Each row is where one point has got to under a steady rotation. How many ticks took it there?
The counts run from 0 to 153.
[ -9  22 -32 -21 -31  -8  10  38  15   0  -6  14  22  32 -22 -33  -4  52
  -9   7  15  12 -27  35   6   9 -10  33  -2   8 -11  -3  -7 -14  19 -16
  -9 -10 -20  22  -9  -7 -31 -21  22 -17   2 -28   9   2   9   7   1 -19
 -22 -11 -12 -24 -18] => 113
[-22   3   6   1 -47   4  -9  38  -8   8   7 -12  -6   1 -29 -18   9  18
 -25   5 -10  -2 -16  38 -12 -11  15  18 -14 -10 -19 -28 -21   1   6  -9
   2 -31 -26  -6 -25  -3  -4 -29  27 -12  13 -26  34   8  31 -12  -3 -28
 -28  21 -22 -33 -18] => 139
[  1  21  12 -12 -28  -9   7  46  14 -22  -3  -6  -4 -17 -30  -4  40  31
  12 -11  -2  18   4  16 -41 -15   9   4 -13 -54  16 -22  -3 -10  22   2
  38 -32 -14  -6 -33   0 -24  -9   9   4  -7 -36   7  16 -12  -9  -6   3
 -13  26  -1   4 -12] => 61
[ -4  15   8 -26 -39  18  10  51   6 -11   7 -32   8 -10 -30  -8  25  39
  -6  -5   7   0  15  22   1 -11   2  13  -1 -23  15 -11  -3 -13  10 -21
  25 -37 -33 -13 -34  -9 -32 -13  21  15   1 -28  15  16  -7 -13 -13   2
 -18  30 -16  18 -20] => 64
[-15  16 -16 -12  -4 -24  -5  45   8  -2  -9 -33  19   2 -20  -9  13  47
  13  -8  16  11 -23  -2 -20   1  10  29  14 -16 -10  -8  -3   7  11  -1
   7  -4 -25   1 -27  20 -49 -33   9  19 -19 -46   0 -26 -15 -36   1 -11
  -3   9 -15 -13 -21] => 91
[-28   4  -5 -26 -18  -2  -6  34  16 -14  -4 -24  13   0 -42 -27  -1  75
 -10  -8   7  28  -7  31 -22  -8  -9  19  17  -2   2 -23  -3 -16  -4   6
   0 -12  13 -12 -13  22 -39 -17  13  19 -13 -36  17  -4  12  -7  -3 -27
  -9  12   5 -29 -20] => 97
[-18   5 -24  -6 -33  -5  13  36   2  10  -9  -7   3  -8 -26 -37  13  26
 -19  12 -10  26 -30  26   2  16  36   6   1   3 -14  -8 -40  -1  16 -23
  14 -11 -11 -13  -6  16 -47 -11  23 -11  10 -12  30  -8   9 -15   1 -10
 -30  12 -25 -28 -11] => 130
[-24   2 -24 -12  -9 -21   9  26  28 -20 -14 -12  22  -9 -27  -8   3  13
  -7  16  -6   7 -18  10 -29   7   9  19  -5 -31 -20 -11  -9  -4  35  11
  -2 -15 -31   4 -12  10 -53   4  17  10  -4 -37   8  -4  22 -43   5 -26
 -21   4 -24 -19 -34] => 2
[-40   7 -13 -16 -25  -2  -3  48   6   6   1 -33  19   8   4   8  -5  44
  11 -21   3   1 -11  21 -21  -1 -10  33   5   0 -15   4  -7 -10  26 -12
   2 -34 -37   8 -10   4 -16 -37  33  21 -19 -43  10  -4  20 -18   9 -15
  -4  13  -4  -2 -34] => 82
[-13  19 -32 -13 -33 -21  10  32  19  -5   5  13  19  31 -16 -29  -8  52
  -8   4  13  20 -28  27  -7  13  -4  36  -1   0  -6 -10  -7 -16  24  -9
 -10 -12 -19  21 -14 -16 -37 -22  20 -20  -4 -26  15   0  22   5   8 -21
 -14  -7   9 -30 -10] => 114
[ -8  20   9   3 -33  -2  -3  32  -7   1  12  -9  -7 -13 -36 -32   9  31
 -25  -8  -4  29 -10  35 -12  -7  15  17   0 -19  -6 -31 -42 -12  12  -3
  10 -29   0   1 -20 -11 -12  -7  10  -8  19 -26  22   8  32  -3 -20 -34
 -37  24 -17 -35 -24] => 137
[-38  -8 -21  13 -29 -12   7  38   6  -5  -8 -15 -10   0  -2 -14   5  23
 -16  13  -7  10 -25  34 -14  14  20  20 -34 -29  -2 -17 -31 -19  43 -19
  10 -23 -23  13 -16   7  -4 -24  30   9  14 -35  47  11  15 -15  10   6
 -23  18  -1  -6 -10] => 42
[ -3  23  -8  23 -30  -3 -12  62  -7   3 -11 -18  -7   6  -8 -14  13  21
   7  -7   4  20 -13  19 -21   7  30  23 -27 -32  -1 -10 -20   9  12  -3
  19 -20 -24  16 -31  -5  -6 -53  14   2  15 -38  24  12 -14 -10  17  -2
 -11  30 -13   1 -11] => 51
[-28   0  -3  -7 -14  -5   1  53  12  16 -23  -3  16  -5   0  -4  12  44
  27 -10 -10  12 -18  20 -50  -8   2  32   7  -6 -28  13  -4  -7  21  -2
  20 -33 -25  10   5  34 -21 -18  19  -4 -33 -46  -1  -8  -6 -15   8  -4
  -2   5 -14   4 -32] => 85
[-14  10   6  -3 -47   6 -11  29  -7  10  11 -17  -5 -12 -42 -29  10  22
 -35  -4 -10  10 -13  38 -16 -10  13  18  -8 -10 -12 -26 -32  -7   0 -10
  12 -31  -9  -6 -19  -6  -9 -21  16 -12  13 -22  33   7  31  -6 -11 -35
 -31  24 -17 -40 -22] => 138
[  2   9  14  -3 -50   2  -1  44   4  18 -21  26  -6  -2 -20 -16  13  20
   2  10   4  11 -13  41 -18 -18   5  19  -9 -25  -7 -19 -13 -19  29 -21
  11 -37 -24   2 -24  -8 -16  -7  20 -22   6 -17  20   4  14 -11  -5  -7
 -39   5 -47   4 -23] => 144
[ 10   1  -8  -1 -55 -19 -20  34   8  24  -9 -11  -2  -3 -28 -20  10  11
 -17   3   3   5 -15  24 -23  -4  20  25 -10 -25   9 -11 -12 -10   4 -35
  22 -34 -38  -7 -35 -13 -22 -11   7 -36 -15 -18  35  -8   7 -19   5 -11
 -25  -1 -12 -11 -20] => 147
[-11  -7 -22   5 -24   3 -17  40  12   6 -23 -32   9  -4 -29 -24  -7  27
 -21  17 -10  26 -18  29 -13  12   5  16   9   7 -19   2 -17   3  -6   2
   1 -17 -24   9 -11  29 -27  -9  10 -20   3 -33  34   2  19 -35   2 -34
 -20  17 -14 -31 -34] => 9
[ -8  11 -13  -4  -3  -6  10  28  23  -9 -17 -17  20 -24 -29 -19   7  19
 -12  15 -20  21 -16  23 -35  -1   0  22   2 -26 -20  -9 -16 -12  19  19
  14 -26 -12  14   8  28 -44  20   6  -7  -4 -40   6   5  15 -35 -14 -32
 -25  11 -26 -18 -47] => 4
[-16  10 -38 -10 -29 -22  19  31  27  -1   2  16  19  21 -25 -30  14  32
 -14   5  -7   1 -41  19 -31  18   4  32 -22 -13 -21  -6 -12  -6  25   1
   5 -13 -33  15   5   4 -29 -19  18 -33 -20 -34   8   6   5  -8   8 -19
 -13  -7   9 -41 -10] => 116
[-37   4  -3  -6 -19 -11  -5  42  14   0  -8 -27  18   1  13   6  -5  46
  22 -17  -4  19  -8  22 -43   1  -6  37   3  -5 -16   6  -4 -10  28  -4
   3 -32 -36  11 -15  10 -20 -29  23  13 -29 -47   5  -6  20 -16  13 -12
   5  10   3  -1 -27] => 83
[ -7   9  17  -8 -49   7  -8  44   9  14  -4   7  24  11 -31  -7  10  43
 -32  19   9   3 -23  27 -10  10 -16  35   3  -3  -8 -33  -8 -17   1 -15
  28 -29  -7   5 -21   6 -11 -22  22 -30  -6 -17  19  19  13  -4 -14 -16
 -24   5 -32 -21 -21] => 23
[  1   8   3   2 -25 -19  12  42  26  -2 -18  24  15   4 -18 -10  17  45
  -9  33  15  31 -18  19 -13  18  10  27   1 -38  -4 -18 -16 -15  26 -29
  22 -19  -9  16 -31   5 -28   6  13 -27   1 -20  18  10 -10  -8  -4  17
 -15  -2 -32   3  -8] => 29
[-29  10 -12   6  -6  -3  15  38   3 -15  -6   4  12   1 -36 -24   7  35
 -29  12   2  20  -8  27  -8  20   5  28 -25 -42 -20 -18 -40 -14  20 -13
  22 -30  -4  20 -16  10   1  -6  18   0  18 -34  25  24  -8  13  -4   1
 -16  14 -35   7 -18] => 37
[ -4  15 -10 -10 -34 -24  -8  47  -1   5 -20   4  -2  13 -30 -22   0  33
 -11   8  17  21 -37  26   7  12  -6   1  12   2  -2 -24 -24 -18  25 -16
   3 -13  -5  13 -23  11 -26 -21   2 -10  10 -13  12 -10  12 -20 -13 -28
 -48  -2 -29 -41 -31] => 15
[-17  14  -6 -17  10  -1   1  45   5  -5 -18 -10  24  -7 -47 -25  11  59
   0  -8   5  16 -12  14 -30  -7  -3  24   8 -13 -23 -10 -10   3  -8  13
  20 -15   4  -2  -1  36 -31 -16   6  13 -17 -44  -4  -2 -28 -13  -8 -21
  -5  16 -27 -14 -27] => 94
[ -3   4 -12   4 -15 -26   2  32   1  -4  -1  -4 -13 -15 -35 -35  24  19
 -16   8 -18  30 -26  23 -29   1  39   3 -13 -34 -22 -16 -42   7  15  -1
  19 -12 -17   1 -16   9 -26  -5   2 -18   6 -32  24  -4   9 -20  -6 -20
 -29  20 -12 -42 -13] => 133
[ -6   5 -21  -6 -29 -16   7  33  14   6  -3 -13  17   3 -39 -21  15  33
 -42  15  18   8 -21  11  10  25  14  28 -13 -25   5 -18 -34 -17   8 -45
  31 -25 -18   5 -25   0 -27  -3  10 -18   0 -17  31  -3 -13 -10  -4  10
 -24   3 -19  -8 -12] => 32
[-11   8 -20  -1 -17 -27   8  33  14  -9   6 -20  16  11 -41 -17  13  33
 -42  20  21  15 -19   7   8  29  16  31 -13 -35   1 -22 -30  -9  13 -34
  20 -16 -24   8 -39  -4 -24 -10  10 -10   4 -25  34   2  -5 -15  -2   9
 -18   0 -22  -9  -9] => 33
[-19  -4  -7 -20 -21   4   5  53   8 -16 -12 -13  -2   3 -30 -11  28  41
  15   5  -7  17  12  25 -18 -13   1   1  -4 -25 -14  18 -11   9   7 -20
  10 -28 -54  -2 -32  17 -14 -10  26  -4  -3 -48  24  21 -17  -8   9   4
  -2  24 -17  22 -20] => 68
[-21  12  -4 -10 -10  -5   7  55   7  13 -32   2  21  -4   6  -4  14  46
  32  -9   0  14 -20  17 -37  -4   1  32  12  -6 -20   8   0 -13  34  -4
  18 -28 -17  10   4  28 -38 -18  18  11 -27 -40  -7 -13  -8 -17   2  -1
 -16   5 -30  11 -34] => 86
[ -3   2  -1 -30 -10  -3   5  32  11   0 -18   4   1   1 -36 -33  27  54
  -2  24  -5  -1 -26  35  -7 -24 -24  23   8  -9  -5 -11   2 -22  23  -2
   8 -14  -5   8   3  30 -29   5   7  -4 -14 -52   9   4   0 -22 -27 -13
 -37   4 -15 -18 -26] => 103
[  9  21  -7   7 -25 -14 -17  41  16  10 -11   9   7 -10 -43 -19   2  19
 -17  -4   9  22  10  24 -36   5   9  27 -16 -49  -2 -11 -23  -3  -7  -7
  31 -39 -26  10 -33  -8  -9   2   2 -34 -10 -28   8  15 -18   1  -5 -15
 -13  10 -32   8 -31] => 151
[-33   1 -36 -27 -29 -14   2  21  32  -3 -12 -15  23  -7 -39 -16  -3  26
 -25  -3  -7   8 -21  11 -30   6   9  23  -1 -10 -17  -7  -9 -21  19  -7
   6 -28 -20  -9   7   8 -55   3  16   0 -18 -14  20 -11  25 -20   8 -30
 -19  -2  -7 -25 -30] => 0
[  1  21  17   6 -22 -19  -3  44   9  -4  -4  14  13  13 -26   0  17  30
 -13  22  15  14 -29  17 -26   7 -13  23  -5 -31 -18 -31 -14  -3  20  13
  14 -18 -11  23 -33  -1  -7 -21   5 -23   6 -41  -4  19   9 -19 -17 -28
 -26   7 -34 -34 -19] => 20
[-10  10 -22  -1 -37   3  13  35  13  12 -14  -6   3 -18 -25 -44  11  38
 -17   9 -20  41 -23  33  -8  18  33  11   8   3 -11  -6 -40 -14  12 -22
  19 -17   0  -8   1  17 -51   1  19 -18   4  -9  30  -3  14 -10  -5 -10
 -27  13 -17 -25 -12] => 129
[-20  23  -5 -24   2   1   1  44   3  -9 -16  -6  25   3 -44 -21   6  69
   2  -8  11  18  -6  19 -13  -9  -8  22  17  -8 -19 -15  -6  -3  -1   6
   9 -13   9  -1  -8  29 -36 -22  16  22  -3 -40  -5  -3 -17  -6  -9 -19
 -14  13 -33 -12 -25] => 95
[-30   7  -8   4 -24  -3  12  33   8  -9  -1 -10   3 -11 -22 -23  -5  43
 -37  -1   0  31  -5  37 -14  22   9  26 -17 -27   4 -21 -42 -31  22 -23
  22 -34  10  12 -11   4  -1  -1  17   6  13 -23  39  24  16  11  -5  -2
 -18  17  -4  -4 -22] => 39
[ -7  11 -12   5 -13 -14   5  33  -8   0  -3   2 -11 -13 -45 -35  31  15
 -15   1 -17  15 -25  22 -21  -3  31   4 -15 -35 -31 -17 -45   6  17   7
  22 -15 -13   4 -10  17 -21  -8   4 -16  13 -33  19   2  -3 -12 -11 -19
 -35  18 -33 -42 -20] => 134
[ 13  21  -8  18 -33   1  -8  47 -10  16  -7 -35  -7 -13   7 -26   8  24
  -9 -13   4  20 -19  27  -7   3  25  31 -18 -20  21 -11 -33 -26  17 -22
  31 -31  -6  11 -17  -8 -18 -28   7  -2   6 -30  32   3   3 -12  -6  -4
 -30  25   6  -8 -24] => 48
[  4   7 -15  -9  -7  -4  -2  36  10  -2  -2 -12  10  26 -27 -35  17  44
  -5  33   7  -2 -30  27   3 -13  -9  41  -5  -9 -23   3  -2   7   0   1
 -11  -7 -44  22 -11  10 -23 -20  12 -17  -4 -64  16  11  -1 -20  -5 -19
 -16   1  -8 -23 -18] => 108
[-33 -12 -10 -21  -8 -17   3  36  17 -25 -12  -3   1  13 -27 -17  20  58
   4  19   1  15 -24  26 -20 -17 -12  12   0 -14 -13 -21   9  -6  25  11
 -17   2 -17   1 -19  29 -33 -16  23  17  -6 -53  15   4   7 -30  -3 -14
 -14   8 -10 -26 -12] => 100
[ -9  15   3 -17 -32 -15  14  51  11 -22  -8  -2  -9  -7 -23   1  42  22
  13  -7  -3   6  -3  13 -38 -11  10  -2 -19 -50   9 -24   3  -2  27   0
  31 -29 -28  -4 -39   2 -27 -23  17  10  -3 -33   8  13 -20 -14   3  10
 -13  24 -13  -1 -11] => 60
[  5  11   1   0 -26 -18  12  30  26  -1  -9  12  18  -4 -25 -19  15  48
 -24  27  14  38 -17  20 -13  20  10  25  -1 -37   7 -17 -29 -25  14 -36
  33 -24   1  12 -26   4 -30  13  -1 -30  -4 -20  20   6  -3  -3 -10  12
 -19  -4 -21   0  -7] => 30
[ -6  12  -8  -4  -6   6   8  32  15   0 -25 -16  22 -23 -33 -23   6  19
 -19  15 -12  10 -14  20 -12   1  -8  25   5 -14 -21  -5 -19 -16  13  11
  14 -29 -14   9   7  29 -41  15  10  -3   1 -37   5   6  12 -28 -21 -28
 -34  16 -40 -17 -49] => 5
[-28  14  -8   9 -12  -9  15  37   6 -15   0   1   4   1 -27 -22  -3  46
 -29   9   6  28  -5  32  -6  22   8  26 -23 -40  -5 -19 -42 -22  25 -17
  16 -32   5  18 -20   3  -2  -5  20   7  23 -28  28  27   4  13  -7   1
 -20  17 -25   4 -23] => 38
[-22   9 -32 -43 -21 -22   3  44  -3 -11   1 -21  -7   8 -22 -17   7  48
  12 -23   8   8  -4  21   8  -6  -3  -2   4 -16   0  16 -26 -12  26 -42
   4 -34 -45   5 -27  -5 -19 -10  15  16 -11 -30  23 -10  -1  -5   0  -4
 -23   8  -5   3 -27] => 73
[ 12  11   4  -3 -57 -17 -12  36   9  20  -9  -1  -7  -9 -17 -21   7  21
  -8   3  12  23  -7  31 -23  -7  19  24  -7 -25  21 -16  -8 -22  15 -34
  18 -34 -27  -3 -34 -21 -27  -2   6 -34 -12 -16  29  -7  21 -15  -4 -13
 -28  -1 -14 -10 -23] => 146
